Which row each row swaps with, under one turn or mirror
The rows were stretched afterwards, more along some directions than others.
suf: [38,-101,-129,-142,-73,93,91,-200,108,75,205,-57,-86,46,-93,76,-60]
diba: [28,-179,-213,-361,178,59,123,-91,119,172,63,-18,-30,-221,-281,203,48]
Mobi: [-86,-252,-164,-469,214,32,190,-19,89,142,71,-58,98,-78,-361,235,42]
Pozo: [-138,48,49,46,-127,-74,87,-67,-5,47,-344,39,30,79,154,-259,40]
beref: [-4,-5,-136,-104,-81,165,103,-19,65,136,80,-159,-28,251,-10,55,-33]
Gaf: [-12,-164,-72,-47,90,89,-63,-60,-59,80,148,-58,41,13,-122,-32,-38]
muvi: [-19,-258,-86,-473,125,20,200,168,82,39,231,33,-28,-115,-365,323,-78]
rifek: [49,22,-154,-135,144,-5,-75,-50,53,230,-44,-176,122,104,-11,209,-23]
Nosek: [-28,-219,-99,-430,170,-46,190,83,139,25,-97,-85,148,-58,-311,221,106]
Livab: [-161,57,-58,135,-215,-49,98,-134,-83,58,-167,5,-130,62,127,-199,3]
bup: [-55,-115,-113,-12,38,81,-47,-72,-30,37,112,-32,87,-31,-113,-93,-70]
Lika: [-56,-219,-129,-167,74,142,61,-172,-44,94,264,127,-38,-136,-229,-245,-129]
fim: [-149,-217,-140,-411,338,74,104,46,93,44,-12,-50,116,-109,-245,135,-53]
fano: [-68,-145,-180,-432,49,17,199,-228,58,183,-83,-68,66,13,-184,-124,8]
togor: [13,-162,-10,-198,-52,108,82,-150,124,136,54,-76,86,259,-125,-32,24]
Kozo: [46,-125,78,-57,-254,19,136,-138,137,3,15,86,-127,147,-48,-196,65]
paben: [-164,154,-121,68,-115,81,103,9,-80,103,-14,154,-221,23,104,-233,-166]
lipuf: [-154,-2,34,13,-145,24,185,17,-55,-12,54,163,-156,4,46,-236,-129]
Posa: [-69,91,3,60,-101,47,56,-106,-6,110,-313,-162,97,104,173,-94,-24]
Vena: [-85,-27,21,-11,-160,-116,158,-106,9,59,-213,83,-6,96,71,-253,12]
kabav: [-127,54,41,86,-100,-41,44,-62,-52,-41,-186,31,-129,37,132,-116,-49]
rofov: [-70,212,-20,115,-109,0,-28,-102,-82,95,-180,-129,-132,37,198,-139,-60]
Reme: [-52,-231,-113,-358,231,75,94,21,105,20,183,132,146,-195,-327,-24,-159]
Sute: [-34,-53,-181,-301,253,82,17,4,52,125,31,-234,33,-138,-180,181,12]
Sipe: [-53,-109,-205,-319,139,-17,125,-135,13,120,48,-146,76,-13,-227,-92,-50]
dato: [-133,98,-33,13,-55,1,138,-63,15,-3,-214,124,-129,7,137,-272,-42]
gib: [-23,-192,-105,-455,123,-1,113,46,98,27,-78,-36,-5,-148,-312,166,66]
dinog: [27,-55,-57,-71,-151,67,124,-103,93,103,126,84,-117,84,26,-190,-120]
kasat: [-222,98,-140,21,-119,106,84,-34,-7,139,-266,44,-60,134,175,-215,-92]
rati: [-91,102,-159,103,-181,13,135,-180,-6,101,-184,34,-191,-5,140,-268,-51]
nim: [-21,-28,-108,-9,-5,120,-85,26,-116,150,115,-17,-21,-12,-41,0,-105]
Timu: [3,55,-46,78,12,-36,-83,-307,-9,109,46,-140,-24,-132,84,-54,128]
taka: [-4,-161,-125,-301,-16,61,139,83,50,76,0,3,-99,-18,-284,241,84]
buruf: [-51,-24,-97,-53,81,108,9,-98,55,94,61,-151,107,179,33,36,-107]
gof: [-46,75,-170,200,34,48,-45,-124,-30,102,-39,-142,2,60,132,-218,73]
Pev: [-20,-253,-128,-377,226,-52,187,1,139,30,65,-24,152,-170,-315,171,98]
nam: [-10,-85,-217,-270,35,75,75,96,80,139,134,-29,-179,-61,-191,287,19]
tate: [90,-214,-110,-262,128,72,123,12,60,14,404,127,-43,-251,-329,58,-105]
Tafon: [-37,-132,-176,-339,201,-5,55,80,100,51,-69,2,-19,-181,-179,199,9]
mego: [-21,-14,-133,-13,-63,-37,46,-278,-54,20,6,-58,-89,-235,-29,-104,132]
suz: [17,-159,61,-129,-169,26,182,-122,77,66,157,177,-36,140,-133,-287,16]
bupur: [14,-188,-151,-238,72,8,69,19,101,30,250,44,82,-105,-246,85,-67]
Gek: [37,-230,-87,-343,77,64,129,23,70,116,-125,-224,133,9,-271,174,97]
dos: [-169,115,-4,-12,-98,20,104,-118,19,8,-283,56,-68,2,149,-305,-26]

Swapped with Sute: rofov
Swapped with rifek: gof
Swapped with suf: Lika
Swapped with Gek: Posa

Which row each row swaps with, under one turn or mirror
The rows were stretched afterwards, more along some directions than others.
Ginas: [-102,-51,443,-251,144,-134,-93,136,-514,-15,-112,102,-259,52,340,428,-88,-556,331,69,-173,-61,145,-6,381,167,108,524,224,-47]
Fadol: [-69,-195,535,9,-132,236,176,171,-473,-82,64,-179,-184,153,46,424,-35,-426,218,-150,-135,-274,160,6,340,-3,-277,468,196,-140]
bazu: [39,63,461,-46,136,108,260,150,-301,192,-186,60,-584,-167,23,515,145,-683,294,84,-7,-28,33,-9,144,300,-83,442,169,-154]
Mubaf: [-218,-140,451,-8,-133,272,107,280,-58,-51,-34,-88,-300,62,-46,340,115,-467,20,32,-184,-127,-34,73,175,-10,49,398,324,34]
Mapaz: [-164,40,337,-276,-2,3,134,251,-470,227,-208,-15,-228,196,263,488,-183,-489,254,-36,-308,-38,328,-22,126,295,-254,325,116,-176]
zorub: [-148,138,479,-268,224,21,-143,202,-459,50,159,-5,33,337,-125,343,193,-348,341,38,115,-11,242,20,118,-52,243,478,288,142]
funo: [74,-102,429,-188,-39,237,-131,166,-470,64,-38,-39,-426,-191,-36,521,172,-248,19,179,-253,-24,264,185,153,277,-334,390,160,-82]
teba: [-142,176,353,-148,-99,262,-28,17,-390,313,8,93,-279,74,36,423,34,-161,350,81,-177,-67,192,-42,47,33,-297,472,50,-39]
ranod: [1,132,258,-416,107,125,-268,319,-472,-73,-192,-243,-50,146,275,506,-98,-632,109,98,-337,-55,354,91,172,340,21,356,132,74]
bera: [7,5,263,-318,-174,251,-21,171,-331,238,27,-142,-134,37,154,378,106,-179,20,42,-528,109,234,-69,112,398,-212,438,171,1]
Mev: [-142,-38,366,119,-117,216,-63,233,-264,-193,-217,-102,-72,175,116,194,-196,-485,222,13,-195,-248,317,150,259,6,80,365,73,-13]
Birof: [100,-69,317,149,229,261,-42,378,-412,-313,40,-108,-292,352,-5,362,-181,-248,301,29,-394,-173,142,49,214,-56,-282,540,168,-154]
zuvav: [-160,-154,466,-254,-233,239,97,245,-336,141,-196,-75,-65,268,15,238,-59,-412,155,-30,-163,-122,360,95,48,158,23,352,134,142]
tuv: [81,200,494,-322,-17,228,-212,196,-611,96,-25,-265,-42,176,207,484,-53,-438,300,149,-330,-100,524,83,206,303,-184,476,115,146]
romab: [-191,249,341,-152,126,137,88,202,-237,64,231,109,-343,44,7,450,72,-175,274,54,-141,-59,-23,102,22,128,-245,392,193,-137]
rigu: [-55,-231,352,-182,-36,170,-141,324,-555,62,33,41,-155,257,-121,383,-85,-543,284,204,-209,-51,437,176,308,452,-367,550,94,50]
Bubu: [-311,47,560,-171,2,54,-104,187,-593,-106,55,242,2,253,-229,427,-103,-384,359,1,91,-338,279,96,154,180,-196,393,56,-22]
zifad: [-81,185,614,58,-111,104,-288,286,-368,-117,-184,233,-221,-43,89,418,-137,-676,129,209,-329,-291,153,39,311,294,-106,434,106,-132]
Tob: [69,-180,278,23,25,179,-16,188,-348,54,122,8,-310,92,75,452,112,-329,231,89,-252,50,68,-13,218,205,-231,519,171,-146]
kidun: [-247,22,400,-196,164,-38,-47,349,-472,-12,-83,-16,131,456,-94,187,-137,-434,362,-4,112,-33,203,88,84,-7,38,440,122,7]
foni: [-150,390,507,-103,39,4,-148,75,-371,246,-81,77,-367,110,-56,553,-14,-314,355,68,-99,-133,-13,-199,-31,67,-183,352,108,-228]
Lut: [-251,-49,521,-299,-277,103,14,219,-95,224,-218,20,-125,233,128,181,57,-755,160,130,-8,-10,257,-29,12,246,109,273,106,45]
Fulak: [-65,6,346,56,269,-39,-216,316,-499,-139,-73,129,-193,69,114,367,-183,-318,280,193,-164,-82,128,90,336,78,-363,463,175,-263]
toda: [-75,232,554,-32,185,260,-288,421,-494,20,-141,54,-225,-4,8,513,75,-316,261,197,-139,-32,176,-76,120,123,-199,420,300,-152]
setef: [84,37,460,-84,-8,41,-151,120,-467,19,-99,-19,-232,38,79,402,-31,-559,257,57,-278,48,151,-140,93,364,-46,401,151,-256]
vumat: [-229,-261,453,-2,-103,205,229,176,-282,72,-2,-230,-218,99,62,266,42,-479,147,-71,-150,-64,221,13,185,14,188,416,344,-2]
feki: [80,-89,484,-142,-58,137,94,126,-444,78,105,-205,-145,327,171,466,154,-230,269,-126,-306,-144,317,-116,147,104,-232,581,70,-105]
rima: [-72,-43,331,-241,-95,161,207,88,-282,204,-100,53,-205,182,-114,210,-13,-393,364,158,57,4,362,281,-33,-5,-123,379,8,227]
tun: [-152,-1,344,-594,192,70,48,292,-788,-123,178,-21,149,207,47,376,36,-345,402,78,-155,142,54,-35,81,191,171,543,360,32]
Bisu: [-225,200,292,-414,27,114,131,274,-276,198,-145,16,-206,-148,245,367,67,-536,120,134,-104,47,278,178,75,400,-34,342,191,41]
gidav: [-134,183,294,-214,269,-153,123,287,-350,-181,-49,71,-106,393,352,288,-394,-560,438,38,-190,1,200,37,311,41,-99,378,81,-85]
kerem: [-74,121,454,-141,-16,120,-95,390,-260,24,-31,-175,-137,372,133,505,-36,-420,169,64,-112,-160,187,-6,121,-51,-184,447,252,135]
Pek: [-7,175,546,-76,177,140,-250,196,-393,18,-177,-121,-227,286,-69,597,-192,-473,267,25,-53,-359,274,-11,183,-24,-84,312,137,18]
roke: [-261,289,392,-360,54,49,-147,218,-426,303,-58,20,7,374,-47,486,-154,-316,354,212,32,-73,473,216,35,83,-311,252,46,202]
bopof: [-37,114,210,-486,175,84,-163,250,-456,210,-19,-174,-76,357,219,301,56,-413,357,181,-13,167,401,29,146,148,-46,493,67,162]
Faki: [39,20,428,-221,154,201,-152,443,-468,-24,35,-169,-351,199,256,557,-7,-373,128,136,-402,-113,261,-38,264,214,-312,470,207,-134]
fov: [-58,-22,424,0,-24,192,-44,208,-463,-22,158,155,-160,342,-214,437,-101,-107,324,34,-106,-241,271,177,166,-96,-422,470,104,-6]
kaz: [-148,-151,303,46,-62,111,-156,196,-287,-65,-116,179,-245,-77,1,192,-166,-343,5,126,-424,-117,219,171,199,255,-39,281,116,-102]
Ruri: [-105,66,335,-77,-43,164,-288,472,-212,-125,-100,-86,-35,405,-105,185,18,-431,101,143,-163,-49,251,105,87,-58,39,424,195,218]
Fafo: [-149,31,622,-144,21,234,190,79,-316,-29,3,-196,-276,140,-5,728,36,-493,185,-242,-72,-419,36,-112,177,-72,-122,402,221,-79]
mukug: [-49,48,494,-300,124,257,-1,43,-588,203,113,-286,-248,34,242,688,158,-242,426,121,-106,-142,137,-8,145,-51,-186,601,272,-162]
Soreg: [-120,51,551,26,-30,230,-219,162,-261,-199,-154,69,-86,3,-67,304,-62,-372,107,82,-211,-148,72,23,37,32,300,279,254,-33]
zik: [-83,-136,383,-184,72,61,256,354,-164,66,-122,6,-204,12,-10,247,134,-669,31,116,79,-54,192,75,231,247,121,297,231,219]
Mopen: [-7,-150,418,-131,117,67,21,241,-512,-317,220,-138,-59,145,-106,414,22,-261,168,-105,-214,-89,-48,35,74,162,-174,400,255,-401]
rak: [-39,-112,284,-189,-63,73,22,213,-283,-30,-299,120,-234,-11,21,211,-129,-810,190,190,-122,-48,434,361,223,552,-46,291,-15,103]
reg: [-60,351,521,-79,207,87,-299,130,-555,80,-134,28,-329,-74,122,615,-45,-352,307,152,-259,-96,20,-162,33,177,-66,376,257,-315]
Velum: [63,34,273,-112,173,120,-9,280,-455,-91,54,82,-184,74,-59,462,-37,-284,155,63,-298,12,241,79,185,344,-428,508,173,-82]
fupun: [-310,63,347,-30,-56,181,137,175,-135,150,18,63,-275,51,-37,275,74,-176,263,56,-134,-71,58,124,24,-79,-70,392,196,-101]
dekun: [7,-80,292,-394,-125,88,-2,114,-332,61,75,-205,-25,142,183,371,107,-266,113,-93,-406,149,227,55,119,210,41,461,197,-38]
kog: [10,46,225,-378,297,-85,-140,164,-579,-91,100,-168,-45,315,240,465,-90,-147,315,46,-304,62,170,60,231,-51,-108,528,227,6]
zusa: [-18,-59,445,178,300,-5,-131,238,-379,-210,66,99,-213,138,-197,334,-9,-321,247,23,53,-67,-56,62,143,-1,-119,425,258,-244]
beker: [-117,160,566,42,-257,256,70,281,-108,79,-30,27,-314,232,-94,358,-7,-478,186,12,-146,-306,390,44,78,235,-271,302,34,83]
pasus: [-198,43,609,201,-144,268,-67,314,-76,-119,-121,137,-344,45,-72,275,31,-462,88,50,-116,-335,200,50,195,182,-180,255,56,-166]
moz: [-280,-5,601,-124,18,-91,-111,254,-335,10,-196,378,-125,88,74,296,-149,-611,317,243,102,-170,244,229,278,137,-149,301,63,-51]
fod: [13,361,376,-201,113,180,-172,301,-340,135,160,40,-155,379,-100,415,54,-236,400,201,-115,-45,292,25,-4,166,-415,462,21,186]
pomo: [-175,-108,502,-355,-168,293,-35,193,-397,76,-113,19,-301,-177,249,454,117,-515,131,108,-231,-17,174,-24,73,383,25,311,259,-83]
gil: [-174,104,577,-239,12,218,105,262,-376,167,101,153,-228,-85,263,428,138,-522,214,211,-13,-20,-97,-214,233,301,-217,425,238,-131]
Gisor: [-257,491,425,-195,-9,98,-363,322,-348,30,-43,-72,-136,246,94,408,-55,-200,176,75,-223,-79,122,9,-111,-38,-4,315,202,-105]
Vabas: [-150,197,493,13,61,238,-210,289,-213,-95,-10,59,-260,379,-329,530,12,-333,319,111,-63,-177,-4,11,-25,-23,-48,426,204,27]
Fita: [22,161,463,189,-35,236,-53,305,13,-71,-154,-140,-315,66,28,445,95,-420,-60,-136,-302,-58,90,-122,70,353,-117,256,182,-255]
vupo: [-204,-56,444,-214,-19,166,203,321,-614,14,-58,78,-106,300,-78,308,-123,-499,436,57,14,-190,306,137,154,113,-186,463,67,-50]
gaku: [-227,-78,267,16,-79,105,5,342,-167,79,69,90,-164,334,-224,-2,36,-280,234,132,-97,25,146,191,91,-75,11,524,81,128]
Basu: [-131,-103,458,207,-87,202,-239,324,-281,78,-95,213,-300,235,-210,319,-37,-496,178,103,-102,-229,348,46,362,211,-381,476,45,-31]
Dekar: [-100,-42,331,-136,56,14,135,186,-435,75,-240,140,-135,-37,78,344,-59,-683,249,95,-45,-43,338,100,192,480,29,302,65,7]
sano: [-123,-71,393,-355,-26,182,126,153,-637,155,-38,-177,-68,395,-138,425,-93,-405,428,-3,-26,-144,364,159,-58,128,-223,419,60,98]
sune: [-370,89,598,-212,-259,368,-26,285,-261,288,-184,161,-131,48,-278,341,52,-585,92,124,65,-112,294,74,-6,309,-29,255,212,212]
kan: [-187,190,257,-283,95,-178,141,62,-226,175,-56,25,-172,264,305,458,-54,-533,384,-75,-108,40,107,-101,108,145,121,341,183,4]
zuf: [-77,-206,514,-30,-267,276,-212,163,-269,200,-25,192,-279,-160,-276,160,226,-455,26,253,-105,21,180,57,95,389,-115,415,196,-81]
kodo: [85,114,525,-15,104,235,-222,214,-415,-145,52,-232,-154,231,-130,401,174,-395,142,-103,-264,-281,112,-54,149,13,160,627,208,59]
Bivom: [-91,136,509,-286,-19,13,-115,243,-363,-26,-70,253,-161,-31,201,418,11,-582,-12,1,-348,-165,84,-137,196,585,-195,379,66,-103]
fegi: [-398,206,463,-155,-155,198,-259,210,-126,339,-147,188,-212,-86,105,277,68,-256,99,265,-32,-139,140,-75,85,89,-47,250,137,-122]
Debel: [-7,249,353,1,198,-68,127,309,-151,-88,-54,93,-335,-9,85,344,1,-427,251,141,-122,7,13,165,-10,207,54,288,256,-1]
sig: [-75,33,615,225,-181,294,-51,262,-123,-111,-132,119,-467,-147,-187,437,185,-526,59,25,-140,-238,187,-4,176,381,-218,325,180,-147]
Nek: [-123,-235,367,-185,-143,322,31,249,-295,125,-70,-101,-236,72,118,175,163,-464,301,294,-19,184,220,174,145,101,-20,505,235,-36]

Swapped with kerem: dekun
Swapped with rigu: rima
Swapped with vumat: gidav
Swapped with kidun: Bisu
Swapped with Gisor: Fita
Swapped with kan: Fadol
Swapped with Ruri: bera
Swapped with pomo: Pek
Swapped with setef: beker
Swapped with zik: tun
Swapped with pasus: reg

